Each path is a new rotation, seen through one point. The rows after it are directions, each followed by how far the rotation turns it, in deg/step (0 if it stays put).
Each turn is a multiple of 5 degrees from 10 to 175, or 0.
Each row of a path follows its step; steps can be skipped.
Path 1:
step 1: [ 32.4  -7.6  62.0   1.7   0.7   2.4 -50.1  11.6 -33.3  -3.8  49.5 -17.0
  -0.2  31.6 -23.4  35.4 -42.0 -15.6  -5.3  13.3  22.5  -0.8   1.4 -13.9
  -6.0  46.3 -24.2 -21.9  -5.7  39.4 -42.9  -0.2 -10.4  10.4  -9.3   9.9
  -6.9  33.7   4.1  15.5   8.1  -8.8  22.2   2.1 -41.6  18.2 -13.9 -36.6
  10.3]
step 3: [-20.0   9.0 -33.1  31.4   0.4 -11.6 -14.1   6.1  19.5  20.1 -17.9   3.7
 -14.9 -26.3  10.1  53.3 -12.8 -46.0 -20.0  42.5   1.6 -39.9 -34.3 -43.3
 -43.7  17.9  25.0 -16.5 -14.7  20.2   2.0  13.2  15.6  15.2 -16.7  16.0
 -19.5  20.0  40.3 -32.2  19.9 -11.8 -11.2 -24.3  -8.0 -45.9  11.0  16.0
 -23.5]
step 4: [ 10.0 -11.5 -16.9  33.6   5.2   8.3 -17.4 -12.5 -47.8   9.9  -9.0  23.1
  -9.3   6.1 -22.5  -5.5 -18.0  -5.1 -41.7  11.3 -15.0  11.0  48.8 -35.6
  -0.4  28.7 -12.8 -18.9  31.1  17.6 -44.9 -23.6 -33.1  24.2 -10.5  11.7
 -24.4  52.4   7.6  12.3 -35.2 -58.8  22.7 -19.9 -15.3  -5.2  -0.5 -30.1
   3.7]
step 5: [-20.6 -54.5  28.3 -31.1  -7.1  22.4  35.5  35.7 -18.5 -26.5 -24.8   4.1
  23.2   8.5  -1.5  38.9 -20.8 -20.6  23.8   6.2  21.5   5.3  14.7 -26.5
   2.4   3.5  37.0 -31.4  39.9  31.0  24.6  10.1   7.0 -18.0   7.1 -23.7
 -13.8   7.5 -48.0  19.6  -2.1 -20.6  28.4 -40.7  -4.3 -13.2  42.3 -11.1
 -13.1]
step 11: [  4.1  -0.8  27.8 -48.2 -36.5  24.4 -43.4  39.6 -18.3 -10.8  -1.9  65.0
   3.2 -17.7 -14.9   2.1 -26.8 -23.5 -30.3  18.6 -13.1  -0.7 -31.5  32.2
 -35.3  32.7   1.7 -44.5  24.9  14.2 -39.2 -18.2  11.7  10.1  -3.7 -13.5
  -9.6   4.2   5.5  40.0   9.9  -6.3 -34.0  -1.5  -8.8  -6.3   5.3  21.7
 -18.5]
step 14: [ 18.7  13.3  45.3 -31.5  17.4   3.5 -41.9  22.1 -26.5   4.1  41.0   9.9
 -16.4 -42.4  27.6  23.4 -41.1  22.2  -9.3  19.1   2.8   1.9  30.6 -27.1
 -43.8  33.0 -18.3 -27.8  19.5  21.2  -5.4 -33.2   2.7 -23.3  10.1  16.8
 -13.8  30.4 -29.5   2.6  10.1 -19.0 -14.8 -46.8 -10.1  -8.5  10.2  11.9
 -26.6]
step 19: [ -3.9  24.8  13.6  -6.7  27.8   1.5 -29.0  39.8  -1.8  17.2  -1.8 -16.4
 -59.1   0.7  -4.4  21.2 -15.2 -32.1  -3.1  50.6  17.6 -21.0 -28.7  17.7
 -34.9   0.6   9.6  -2.5 -41.4 -11.0  28.1 -15.4  28.7  12.4  48.3   7.8
   6.3 -11.7 -18.6  14.0  16.5  18.7  36.5  13.7 -48.9 -32.6  29.4  15.3
  12.9]
step 21: [ -3.2 -17.2  12.7 -28.1 -25.5  19.3 -25.0  -1.2   9.8  30.1 -22.9  17.4
  15.5   0.6 -31.3  49.7  -9.9   6.7  18.7 -19.0  -5.8 -19.7 -23.3 -32.7
 -33.3  77.2 -11.2   0.4  25.0  32.4  -4.5  28.0  20.8 -23.2  35.4 -40.6
   8.4 -30.3   1.4  14.6 -35.0  20.2  11.7 -12.1  30.9 -24.0  -4.9 -12.6
 -12.6]
[  1.5  -9.3   1.2 -16.6  -6.0  -1.7  -6.3   2.9  -2.2  -3.3   5.8  -4.8
  -4.6  10.7   3.3   3.2  -6.0  -2.0   5.9   3.9   2.7  -3.0  -7.1   4.0
   3.9  -6.8  -2.9  -7.2   6.0   2.2  -9.7   2.7   2.5  10.5  -5.8  15.1
  -3.8 -17.8   2.7   1.6   3.4   9.0 -10.5  15.6   0.0  -6.7  -0.9   9.0
   1.7] : 80
[ -0.1  -4.8  -1.4   2.5   0.7  10.0   8.8   9.8   8.4 -12.7   3.9   5.2
  -1.7  -2.4  -6.5  -0.7   9.5  -2.3  -7.5  -2.7  10.7  -4.7   2.2   0.7
   3.3  10.2   4.6   7.8   9.1 -10.8  -1.8   6.1  -5.4  -8.2   9.3   2.2
  -5.4  -1.5   2.5   2.8   7.2  13.8  -4.3   0.8   4.4 -20.2   6.6  -6.6
  -5.4] : 135
[ -5.4  -9.5  -0.6   8.5 -10.2  -1.8   0.0   1.2  -0.5  -1.9  -3.9   6.4
   2.4  -4.4   9.3   3.6   1.1   2.9  10.6   4.2  -5.9   1.4  -9.9  14.3
  -3.2   2.8   2.5  -4.7   6.8  -5.1  13.5 -11.9  -1.6   1.3  12.3  -6.0
  -0.6   0.9 -19.4  -5.6   3.9  -5.9  -3.9   8.4 -10.7  -8.4   4.2   7.6
  -2.6] : 130
[ 10.2 -11.1  -6.1  -8.2   4.0  -4.1   1.8  -8.0  -1.0   5.0  -5.3   5.4
  -9.6  -4.2  -7.1   7.7  -7.1  -1.3   2.3  -3.4  -4.3 -10.6  -7.5  -2.4
  16.3   2.2   1.7  10.8   5.6   0.2   0.7 -14.7  -2.8   0.5  -9.5  -4.8
   2.9   4.4  -0.9   2.6   8.5  -2.4   8.2  11.2   4.7   3.4   7.6 -15.6
  -3.5] : 90
[ -6.6 -10.8 -15.9  -1.3   0.7   3.4   5.2  -3.6   8.2   5.1  -1.4   1.3
  -9.4  -1.0  -2.7  -8.9  -1.6  10.8  -7.4  -7.5  -0.9  -4.3 -10.2 -11.8
  -1.8   3.3  -1.4 -21.7   7.4   6.5   9.6   3.8  -4.9   2.7   5.8   7.0
   2.0   6.0   5.3   3.8  -9.6  -8.2  -4.2  -0.2   7.1  -2.1  -5.6   1.7
  -4.6] : 60
